In the rows, 128 means zero.
Each path below is one point turned by a fixed rotation once a step. After each direction that follows a path, write how fast that rotation turns it, in degrees each step (0 if it stays still).
Each turn is a multiple of 5 degrees from 10 to 175, or 0.
Each row of a path follows its step; steps can be skipped.
Rotation 1:
step 0: [128 138 130 124 118 129 125 136 129 131 124 132 129 128 128 121 132 123
 135 138 133 115 124 120 122 126 129 123 136 127 129 118 123]
step 1: [124 136 137 130 119 132 132 135 129 133 132 127 124 126 135 123 129 129
 129 121 135 129 120 124 131 123 129 116 133 121 118 131 122]
step 2: [117 135 127 131 128 138 127 129 125 130 132 131 129 125 136 122 130 127
 127 124 114 127 121 128 134 126 122 122 136 133 123 132 139]
step 3: [125 134 125 131 133 125 129 122 126 129 124 132 126 121 129 125 129 126
 121 133 124 125 128 116 124 126 116 118 140 139 131 121 128]
step 4: [132 128 145 129 131 124 135 124 132 125 129 130 123 121 130 130 128 118
 128 134 124 129 132 125 133 121 123 115 131 123 130 125 123]
step 5: [127 129 137 122 129 140 131 125 134 128 130 128 137 131 131 123 123 114
 135 136 128 124 124 141 130 127 122 123 135 129 128 128 129]
step 6: [118 130 130 124 125 133 123 128 126 128 127 127 128 132 128 126 138 120
 121 128 140 124 123 134 121 126 120 122 135 139 129 130 120]
step 7: [115 128 132 122 128 125 130 132 133 130 132 125 124 134 132 125 144 121
 122 125 127 126 137 123 131 116 132 120 132 128 127 127 130]
step 8: [125 132 123 123 131 130 139 127 136 132 128 127 127 130 124 119 132 122
 136 131 126 133 130 123 126 129 132 120 143 126 129 132 139]
step 9: [127 125 131 126 124 138 128 125 126 126 123 125 112 122 118 125 133 126
 129 135 128 125 119 124 121 132 123 118 137 125 131 131 130]
Speeds:
[129 129 130 126 126 128 126 131 128 125 131 132 132 129 126 130 127 127
 125 129 130 126 129 129 127 129 129 129 130 126 125 129 127] : 65
[129 128 128 127 129 127 131 126 127 130 132 128 130 126 130 128 128 126
 132 125 129 130 130 130 131 126 129 127 128 124 126 129 131] : 115
Rotation 2:
step 0: [139 136 128 132 120 122 132 119 132 124 132 141 134 132 133 126 131 124
 124 117 122 134 130 124 128 127 132 127 127 128 124 122 131]
step 1: [131 129 120 118 122 125 131 127 126 135 132 142 129 131 122 126 130 124
 132 127 125 138 128 121 130 125 118 133 127 123 119 122 124]
step 2: [134 130 124 127 127 122 134 133 124 133 129 131 133 133 120 130 134 128
 121 131 119 126 133 129 120 130 113 134 135 127 133 131 119]
step 3: [130 122 127 121 129 119 133 116 126 130 126 130 137 140 128 127 130 127
 129 128 124 120 135 130 125 121 123 129 133 132 139 128 134]
step 4: [129 118 126 115 137 123 119 126 127 135 126 127 120 137 133 122 125 129
 135 124 130 121 124 126 121 127 119 132 128 130 127 128 130]
step 5: [140 131 129 130 138 126 123 128 126 127 127 118 120 137 134 132 127 130
 124 123 129 128 128 125 119 134 129 137 132 140 129 133 125]
step 6: [135 133 129 129 131 127 130 111 131 128 130 126 127 135 130 128 134 133
 137 129 140 132 130 123 131 128 138 135 128 136 127 128 126]
step 7: [130 135 129 133 134 133 130 124 138 133 129 133 125 130 129 118 138 132
 139 124 132 128 124 128 122 134 126 131 125 122 118 126 118]
step 8: [137 137 129 137 131 136 134 127 136 132 131 137 135 135 129 129 131 127
 123 116 117 134 129 129 123 130 128 126 128 130 125 131 127]
step 9: [131 128 123 124 127 130 126 120 127 137 137 142 139 132 122 129 127 134
 129 124 127 141 130 124 132 122 124 128 128 124 128 132 131]
Speeds:
[129 125 128 130 127 127 127 130 128 131 130 129 128 127 126 129 130 128
 129 127 123 125 129 126 131 127 128 131 131 124 129 128 131] : 45
Rotation 3:
step 0: [132 127 125 140 119 137 129 122 124 121 129 127 132 136 132 127 126 126
 124 135 128 136 128 134 128 132 130 133 126 121 118 123 117]
step 1: [126 118 132 131 124 124 122 126 128 128 122 134 132 121 136 131 136 131
 138 133 124 120 136 132 137 133 136 137 134 125 127 125 127]
step 2: [141 127 121 133 133 135 125 127 127 121 136 123 122 126 126 124 126 124
 132 141 122 126 125 126 131 140 136 126 131 129 129 135 133]
step 3: [129 117 134 131 127 129 121 128 141 118 137 130 127 138 129 133 127 135
 128 129 123 130 131 137 136 125 130 123 120 130 131 125 133]
step 4: [128 121 135 141 123 131 134 133 122 124 133 129 138 124 116 123 130 127
 129 134 117 130 124 126 123 126 132 135 126 132 123 123 134]
step 5: [132 127 128 129 123 120 123 132 133 130 122 141 132 135 126 127 131 117
 137 139 129 130 129 132 127 131 135 128 119 137 134 134 126]
step 6: [117 135 125 139 128 131 134 124 124 122 135 130 133 134 132 130 125 127
 127 139 128 125 123 123 142 128 126 125 125 134 124 134 131]
step 7: [125 118 124 127 118 132 122 128 134 128 125 129 127 132 127 130 123 121
 129 132 125 111 124 132 127 129 122 135 118 127 117 125 127]
step 8: [126 123 124 139 133 120 122 136 117 136 132 131 122 130 123 130 123 127
 135 135 125 124 131 119 133 133 129 130 127 125 132 119 135]
step 9: [130 127 121 136 125 128 127 125 135 133 134 123 126 139 124 133 129 130
 128 126 131 128 116 133 127 144 130 131 124 139 133 125 124]
Speeds:
[127 126 128 126 127 128 130 127 129 128 131 129 130 130 129 123 127 128
 127 126 125 128 128 127 125 128 131 126 128 129 133 127 129] : 55
[130 125 131 129 129 129 130 127 123 130 125 130 129 128 127 129 127 127
 130 128 129 129 129 131 127 130 127 128 128 129 130 123 127] : 95
[126 125 126 130 126 131 127 125 128 126 125 128 129 126 128 127 128 130
 125 124 128 129 127 129 131 126 128 131 125 129 127 128 129] : 115
[126 131 133 129 125 130 129 128 128 128 126 128 129 129 128 128 128 125
 128 128 127 130 132 125 127 129 125 129 125 129 129 132 127] : 55
Rotation 4:
step 0: [133 130 134 133 133 129 129 125 127 117 122 129 131 134 136 126 122 122
 119 121 126 127 119 120 120 130 123 135 126 127 133 135 133]
step 1: [129 130 123 127 124 119 130 137 126 125 135 123 124 130 126 134 118 134
 124 126 121 136 123 130 137 119 124 134 126 128 123 135 125]
step 2: [123 129 130 140 130 138 126 130 131 120 130 130 120 129 142 126 127 127
 131 125 128 132 133 137 123 127 127 127 125 123 130 137 120]
step 3: [130 131 132 125 135 118 125 135 126 129 120 125 135 131 136 130 118 131
 123 118 132 121 124 135 125 123 129 133 133 124 133 131 134]
step 4: [123 132 127 129 120 129 133 140 126 125 139 124 127 125 131 120 130 136
 131 125 119 123 123 133 131 121 121 122 130 128 122 132 129]
step 5: [127 132 119 133 132 133 118 123 128 132 120 125 127 123 143 122 132 127
 129 134 133 125 127 139 132 125 128 131 131 122 126 133 126]
step 6: [127 126 130 126 134 117 128 133 134 136 124 123 130 122 124 119 119 137
 135 123 130 120 130 129 124 128 122 122 136 124 130 124 126]
step 7: [120 127 127 132 119 126 131 127 125 133 134 124 135 121 136 119 135 125
 135 132 121 118 135 125 133 124 135 127 126 130 124 128 133]
step 8: [131 137 124 128 134 128 119 121 122 132 117 129 125 117 130 124 129 122
 134 131 127 127 117 122 128 132 128 126 133 125 126 123 123]
step 9: [126 126 125 129 131 115 133 125 135 138 134 125 125 129 123 120 125 132
 139 126 134 132 132 124 131 132 127 132 122 132 125 118 131]
Speeds:
[129 130 124 129 123 127 129 128 129 127 131 128 127 129 125 130 127 128
 130 127 127 125 130 127 131 127 128 128 130 128 130 130 131] : 125
Rotation 5:
step 0: [124 133 128 125 125 126 130 130 126 142 130 129 125 124 131 136 118 129
 138 127 128 136 123 114 130 130 133 127 126 138 124 138 132]
step 1: [118 136 129 116 124 122 126 131 130 121 130 130 116 123 142 131 127 127
 134 132 131 132 134 119 126 134 130 120 133 130 126 128 130]
step 2: [126 135 122 130 130 136 137 134 131 135 130 128 123 120 128 141 133 130
 138 133 129 134 131 121 123 132 127 122 143 126 127 131 131]
step 3: [117 126 126 128 131 121 133 127 137 133 134 119 123 130 131 132 135 127
 131 132 130 134 135 123 132 135 123 121 126 126 119 130 142]
step 4: [121 129 118 126 121 130 135 131 131 128 124 124 124 131 127 135 132 145
 140 134 133 132 132 126 122 125 124 123 125 134 128 121 137]
step 5: [131 133 124 122 128 117 127 137 132 132 135 126 129 128 125 134 136 132
 137 130 121 129 126 122 130 127 122 128 127 141 127 135 142]
step 6: [120 125 126 116 123 123 130 124 129 130 133 137 122 134 136 135 139 127
 135 133 129 136 127 126 115 126 125 128 124 135 129 132 129]
step 7: [127 128 126 121 133 123 127 125 130 131 120 132 129 126 133 146 130 126
 136 133 132 133 123 123 131 122 121 125 142 135 133 128 135]
step 8: [121 127 138 120 136 124 129 125 129 127 132 130 114 130 123 141 132 133
 131 128 130 140 132 123 128 124 129 129 130 126 122 134 136]
step 9: [123 134 131 137 135 121 135 125 124 125 121 127 124 130 136 143 130 137
 135 126 128 131 134 126 122 130 126 119 126 133 135 128 134]
Speeds:
[129 125 128 129 132 131 127 128 127 127 127 128 125 127 130 129 130 129
 126 128 130 129 126 131 129 130 129 127 131 124 127 129 131] : 65
[128 127 129 130 128 127 131 127 127 131 132 127 130 128 129 129 129 126
 128 126 127 131 129 131 127 129 131 130 125 127 129 133 128] : 125
Rotation 6:
step 0: [129 132 129 138 135 127 135 129 134 123 129 134 129 130 125 127 128 136
 134 131 125 126 123 129 132 117 125 120 124 119 128 120 137]
step 1: [130 138 126 125 128 123 124 137 127 130 127 133 129 122 125 136 127 119
 127 135 128 120 128 132 138 125 123 130 118 133 124 125 126]
step 2: [136 125 127 127 122 123 128 130 130 123 132 131 129 133 121 116 115 126
 125 124 125 127 130 128 130 123 126 119 118 130 125 134 129]
step 3: [135 121 129 132 134 125 136 133 125 123 133 128 125 135 120 136 133 113
 124 129 127 125 132 132 128 130 132 127 134 128 124 131 131]
step 4: [129 135 130 140 128 124 131 133 133 128 129 131 128 130 119 127 128 140
 128 133 126 129 131 137 133 122 127 120 134 121 130 126 134]
step 5: [123 133 126 127 130 128 131 133 129 131 133 133 134 129 129 139 125 124
 128 133 127 124 120 131 139 122 125 131 121 130 115 123 131]
step 6: [137 129 122 124 120 124 119 140 132 124 131 130 127 132 122 120 121 128
 126 126 125 130 130 133 135 131 129 122 119 134 129 128 128]
step 7: [130 120 130 122 135 127 134 128 124 124 132 131 124 139 124 129 123 117
 118 129 124 125 127 130 132 129 127 125 135 125 125 136 134]
step 8: [134 134 124 140 134 127 131 140 128 129 130 128 121 127 121 128 129 134
 124 134 128 129 125 135 126 129 135 120 137 123 128 123 130]
step 9: [121 135 127 127 131 123 134 127 135 128 133 133 133 126 129 131 126 129
 126 132 128 130 117 139 139 127 118 129 127 126 122 127 133]
Speeds:
[124 129 129 132 128 129 130 128 128 130 130 127 123 125 127 128 130 127
 129 126 126 132 129 129 127 127 127 127 129 128 127 130 130] : 80
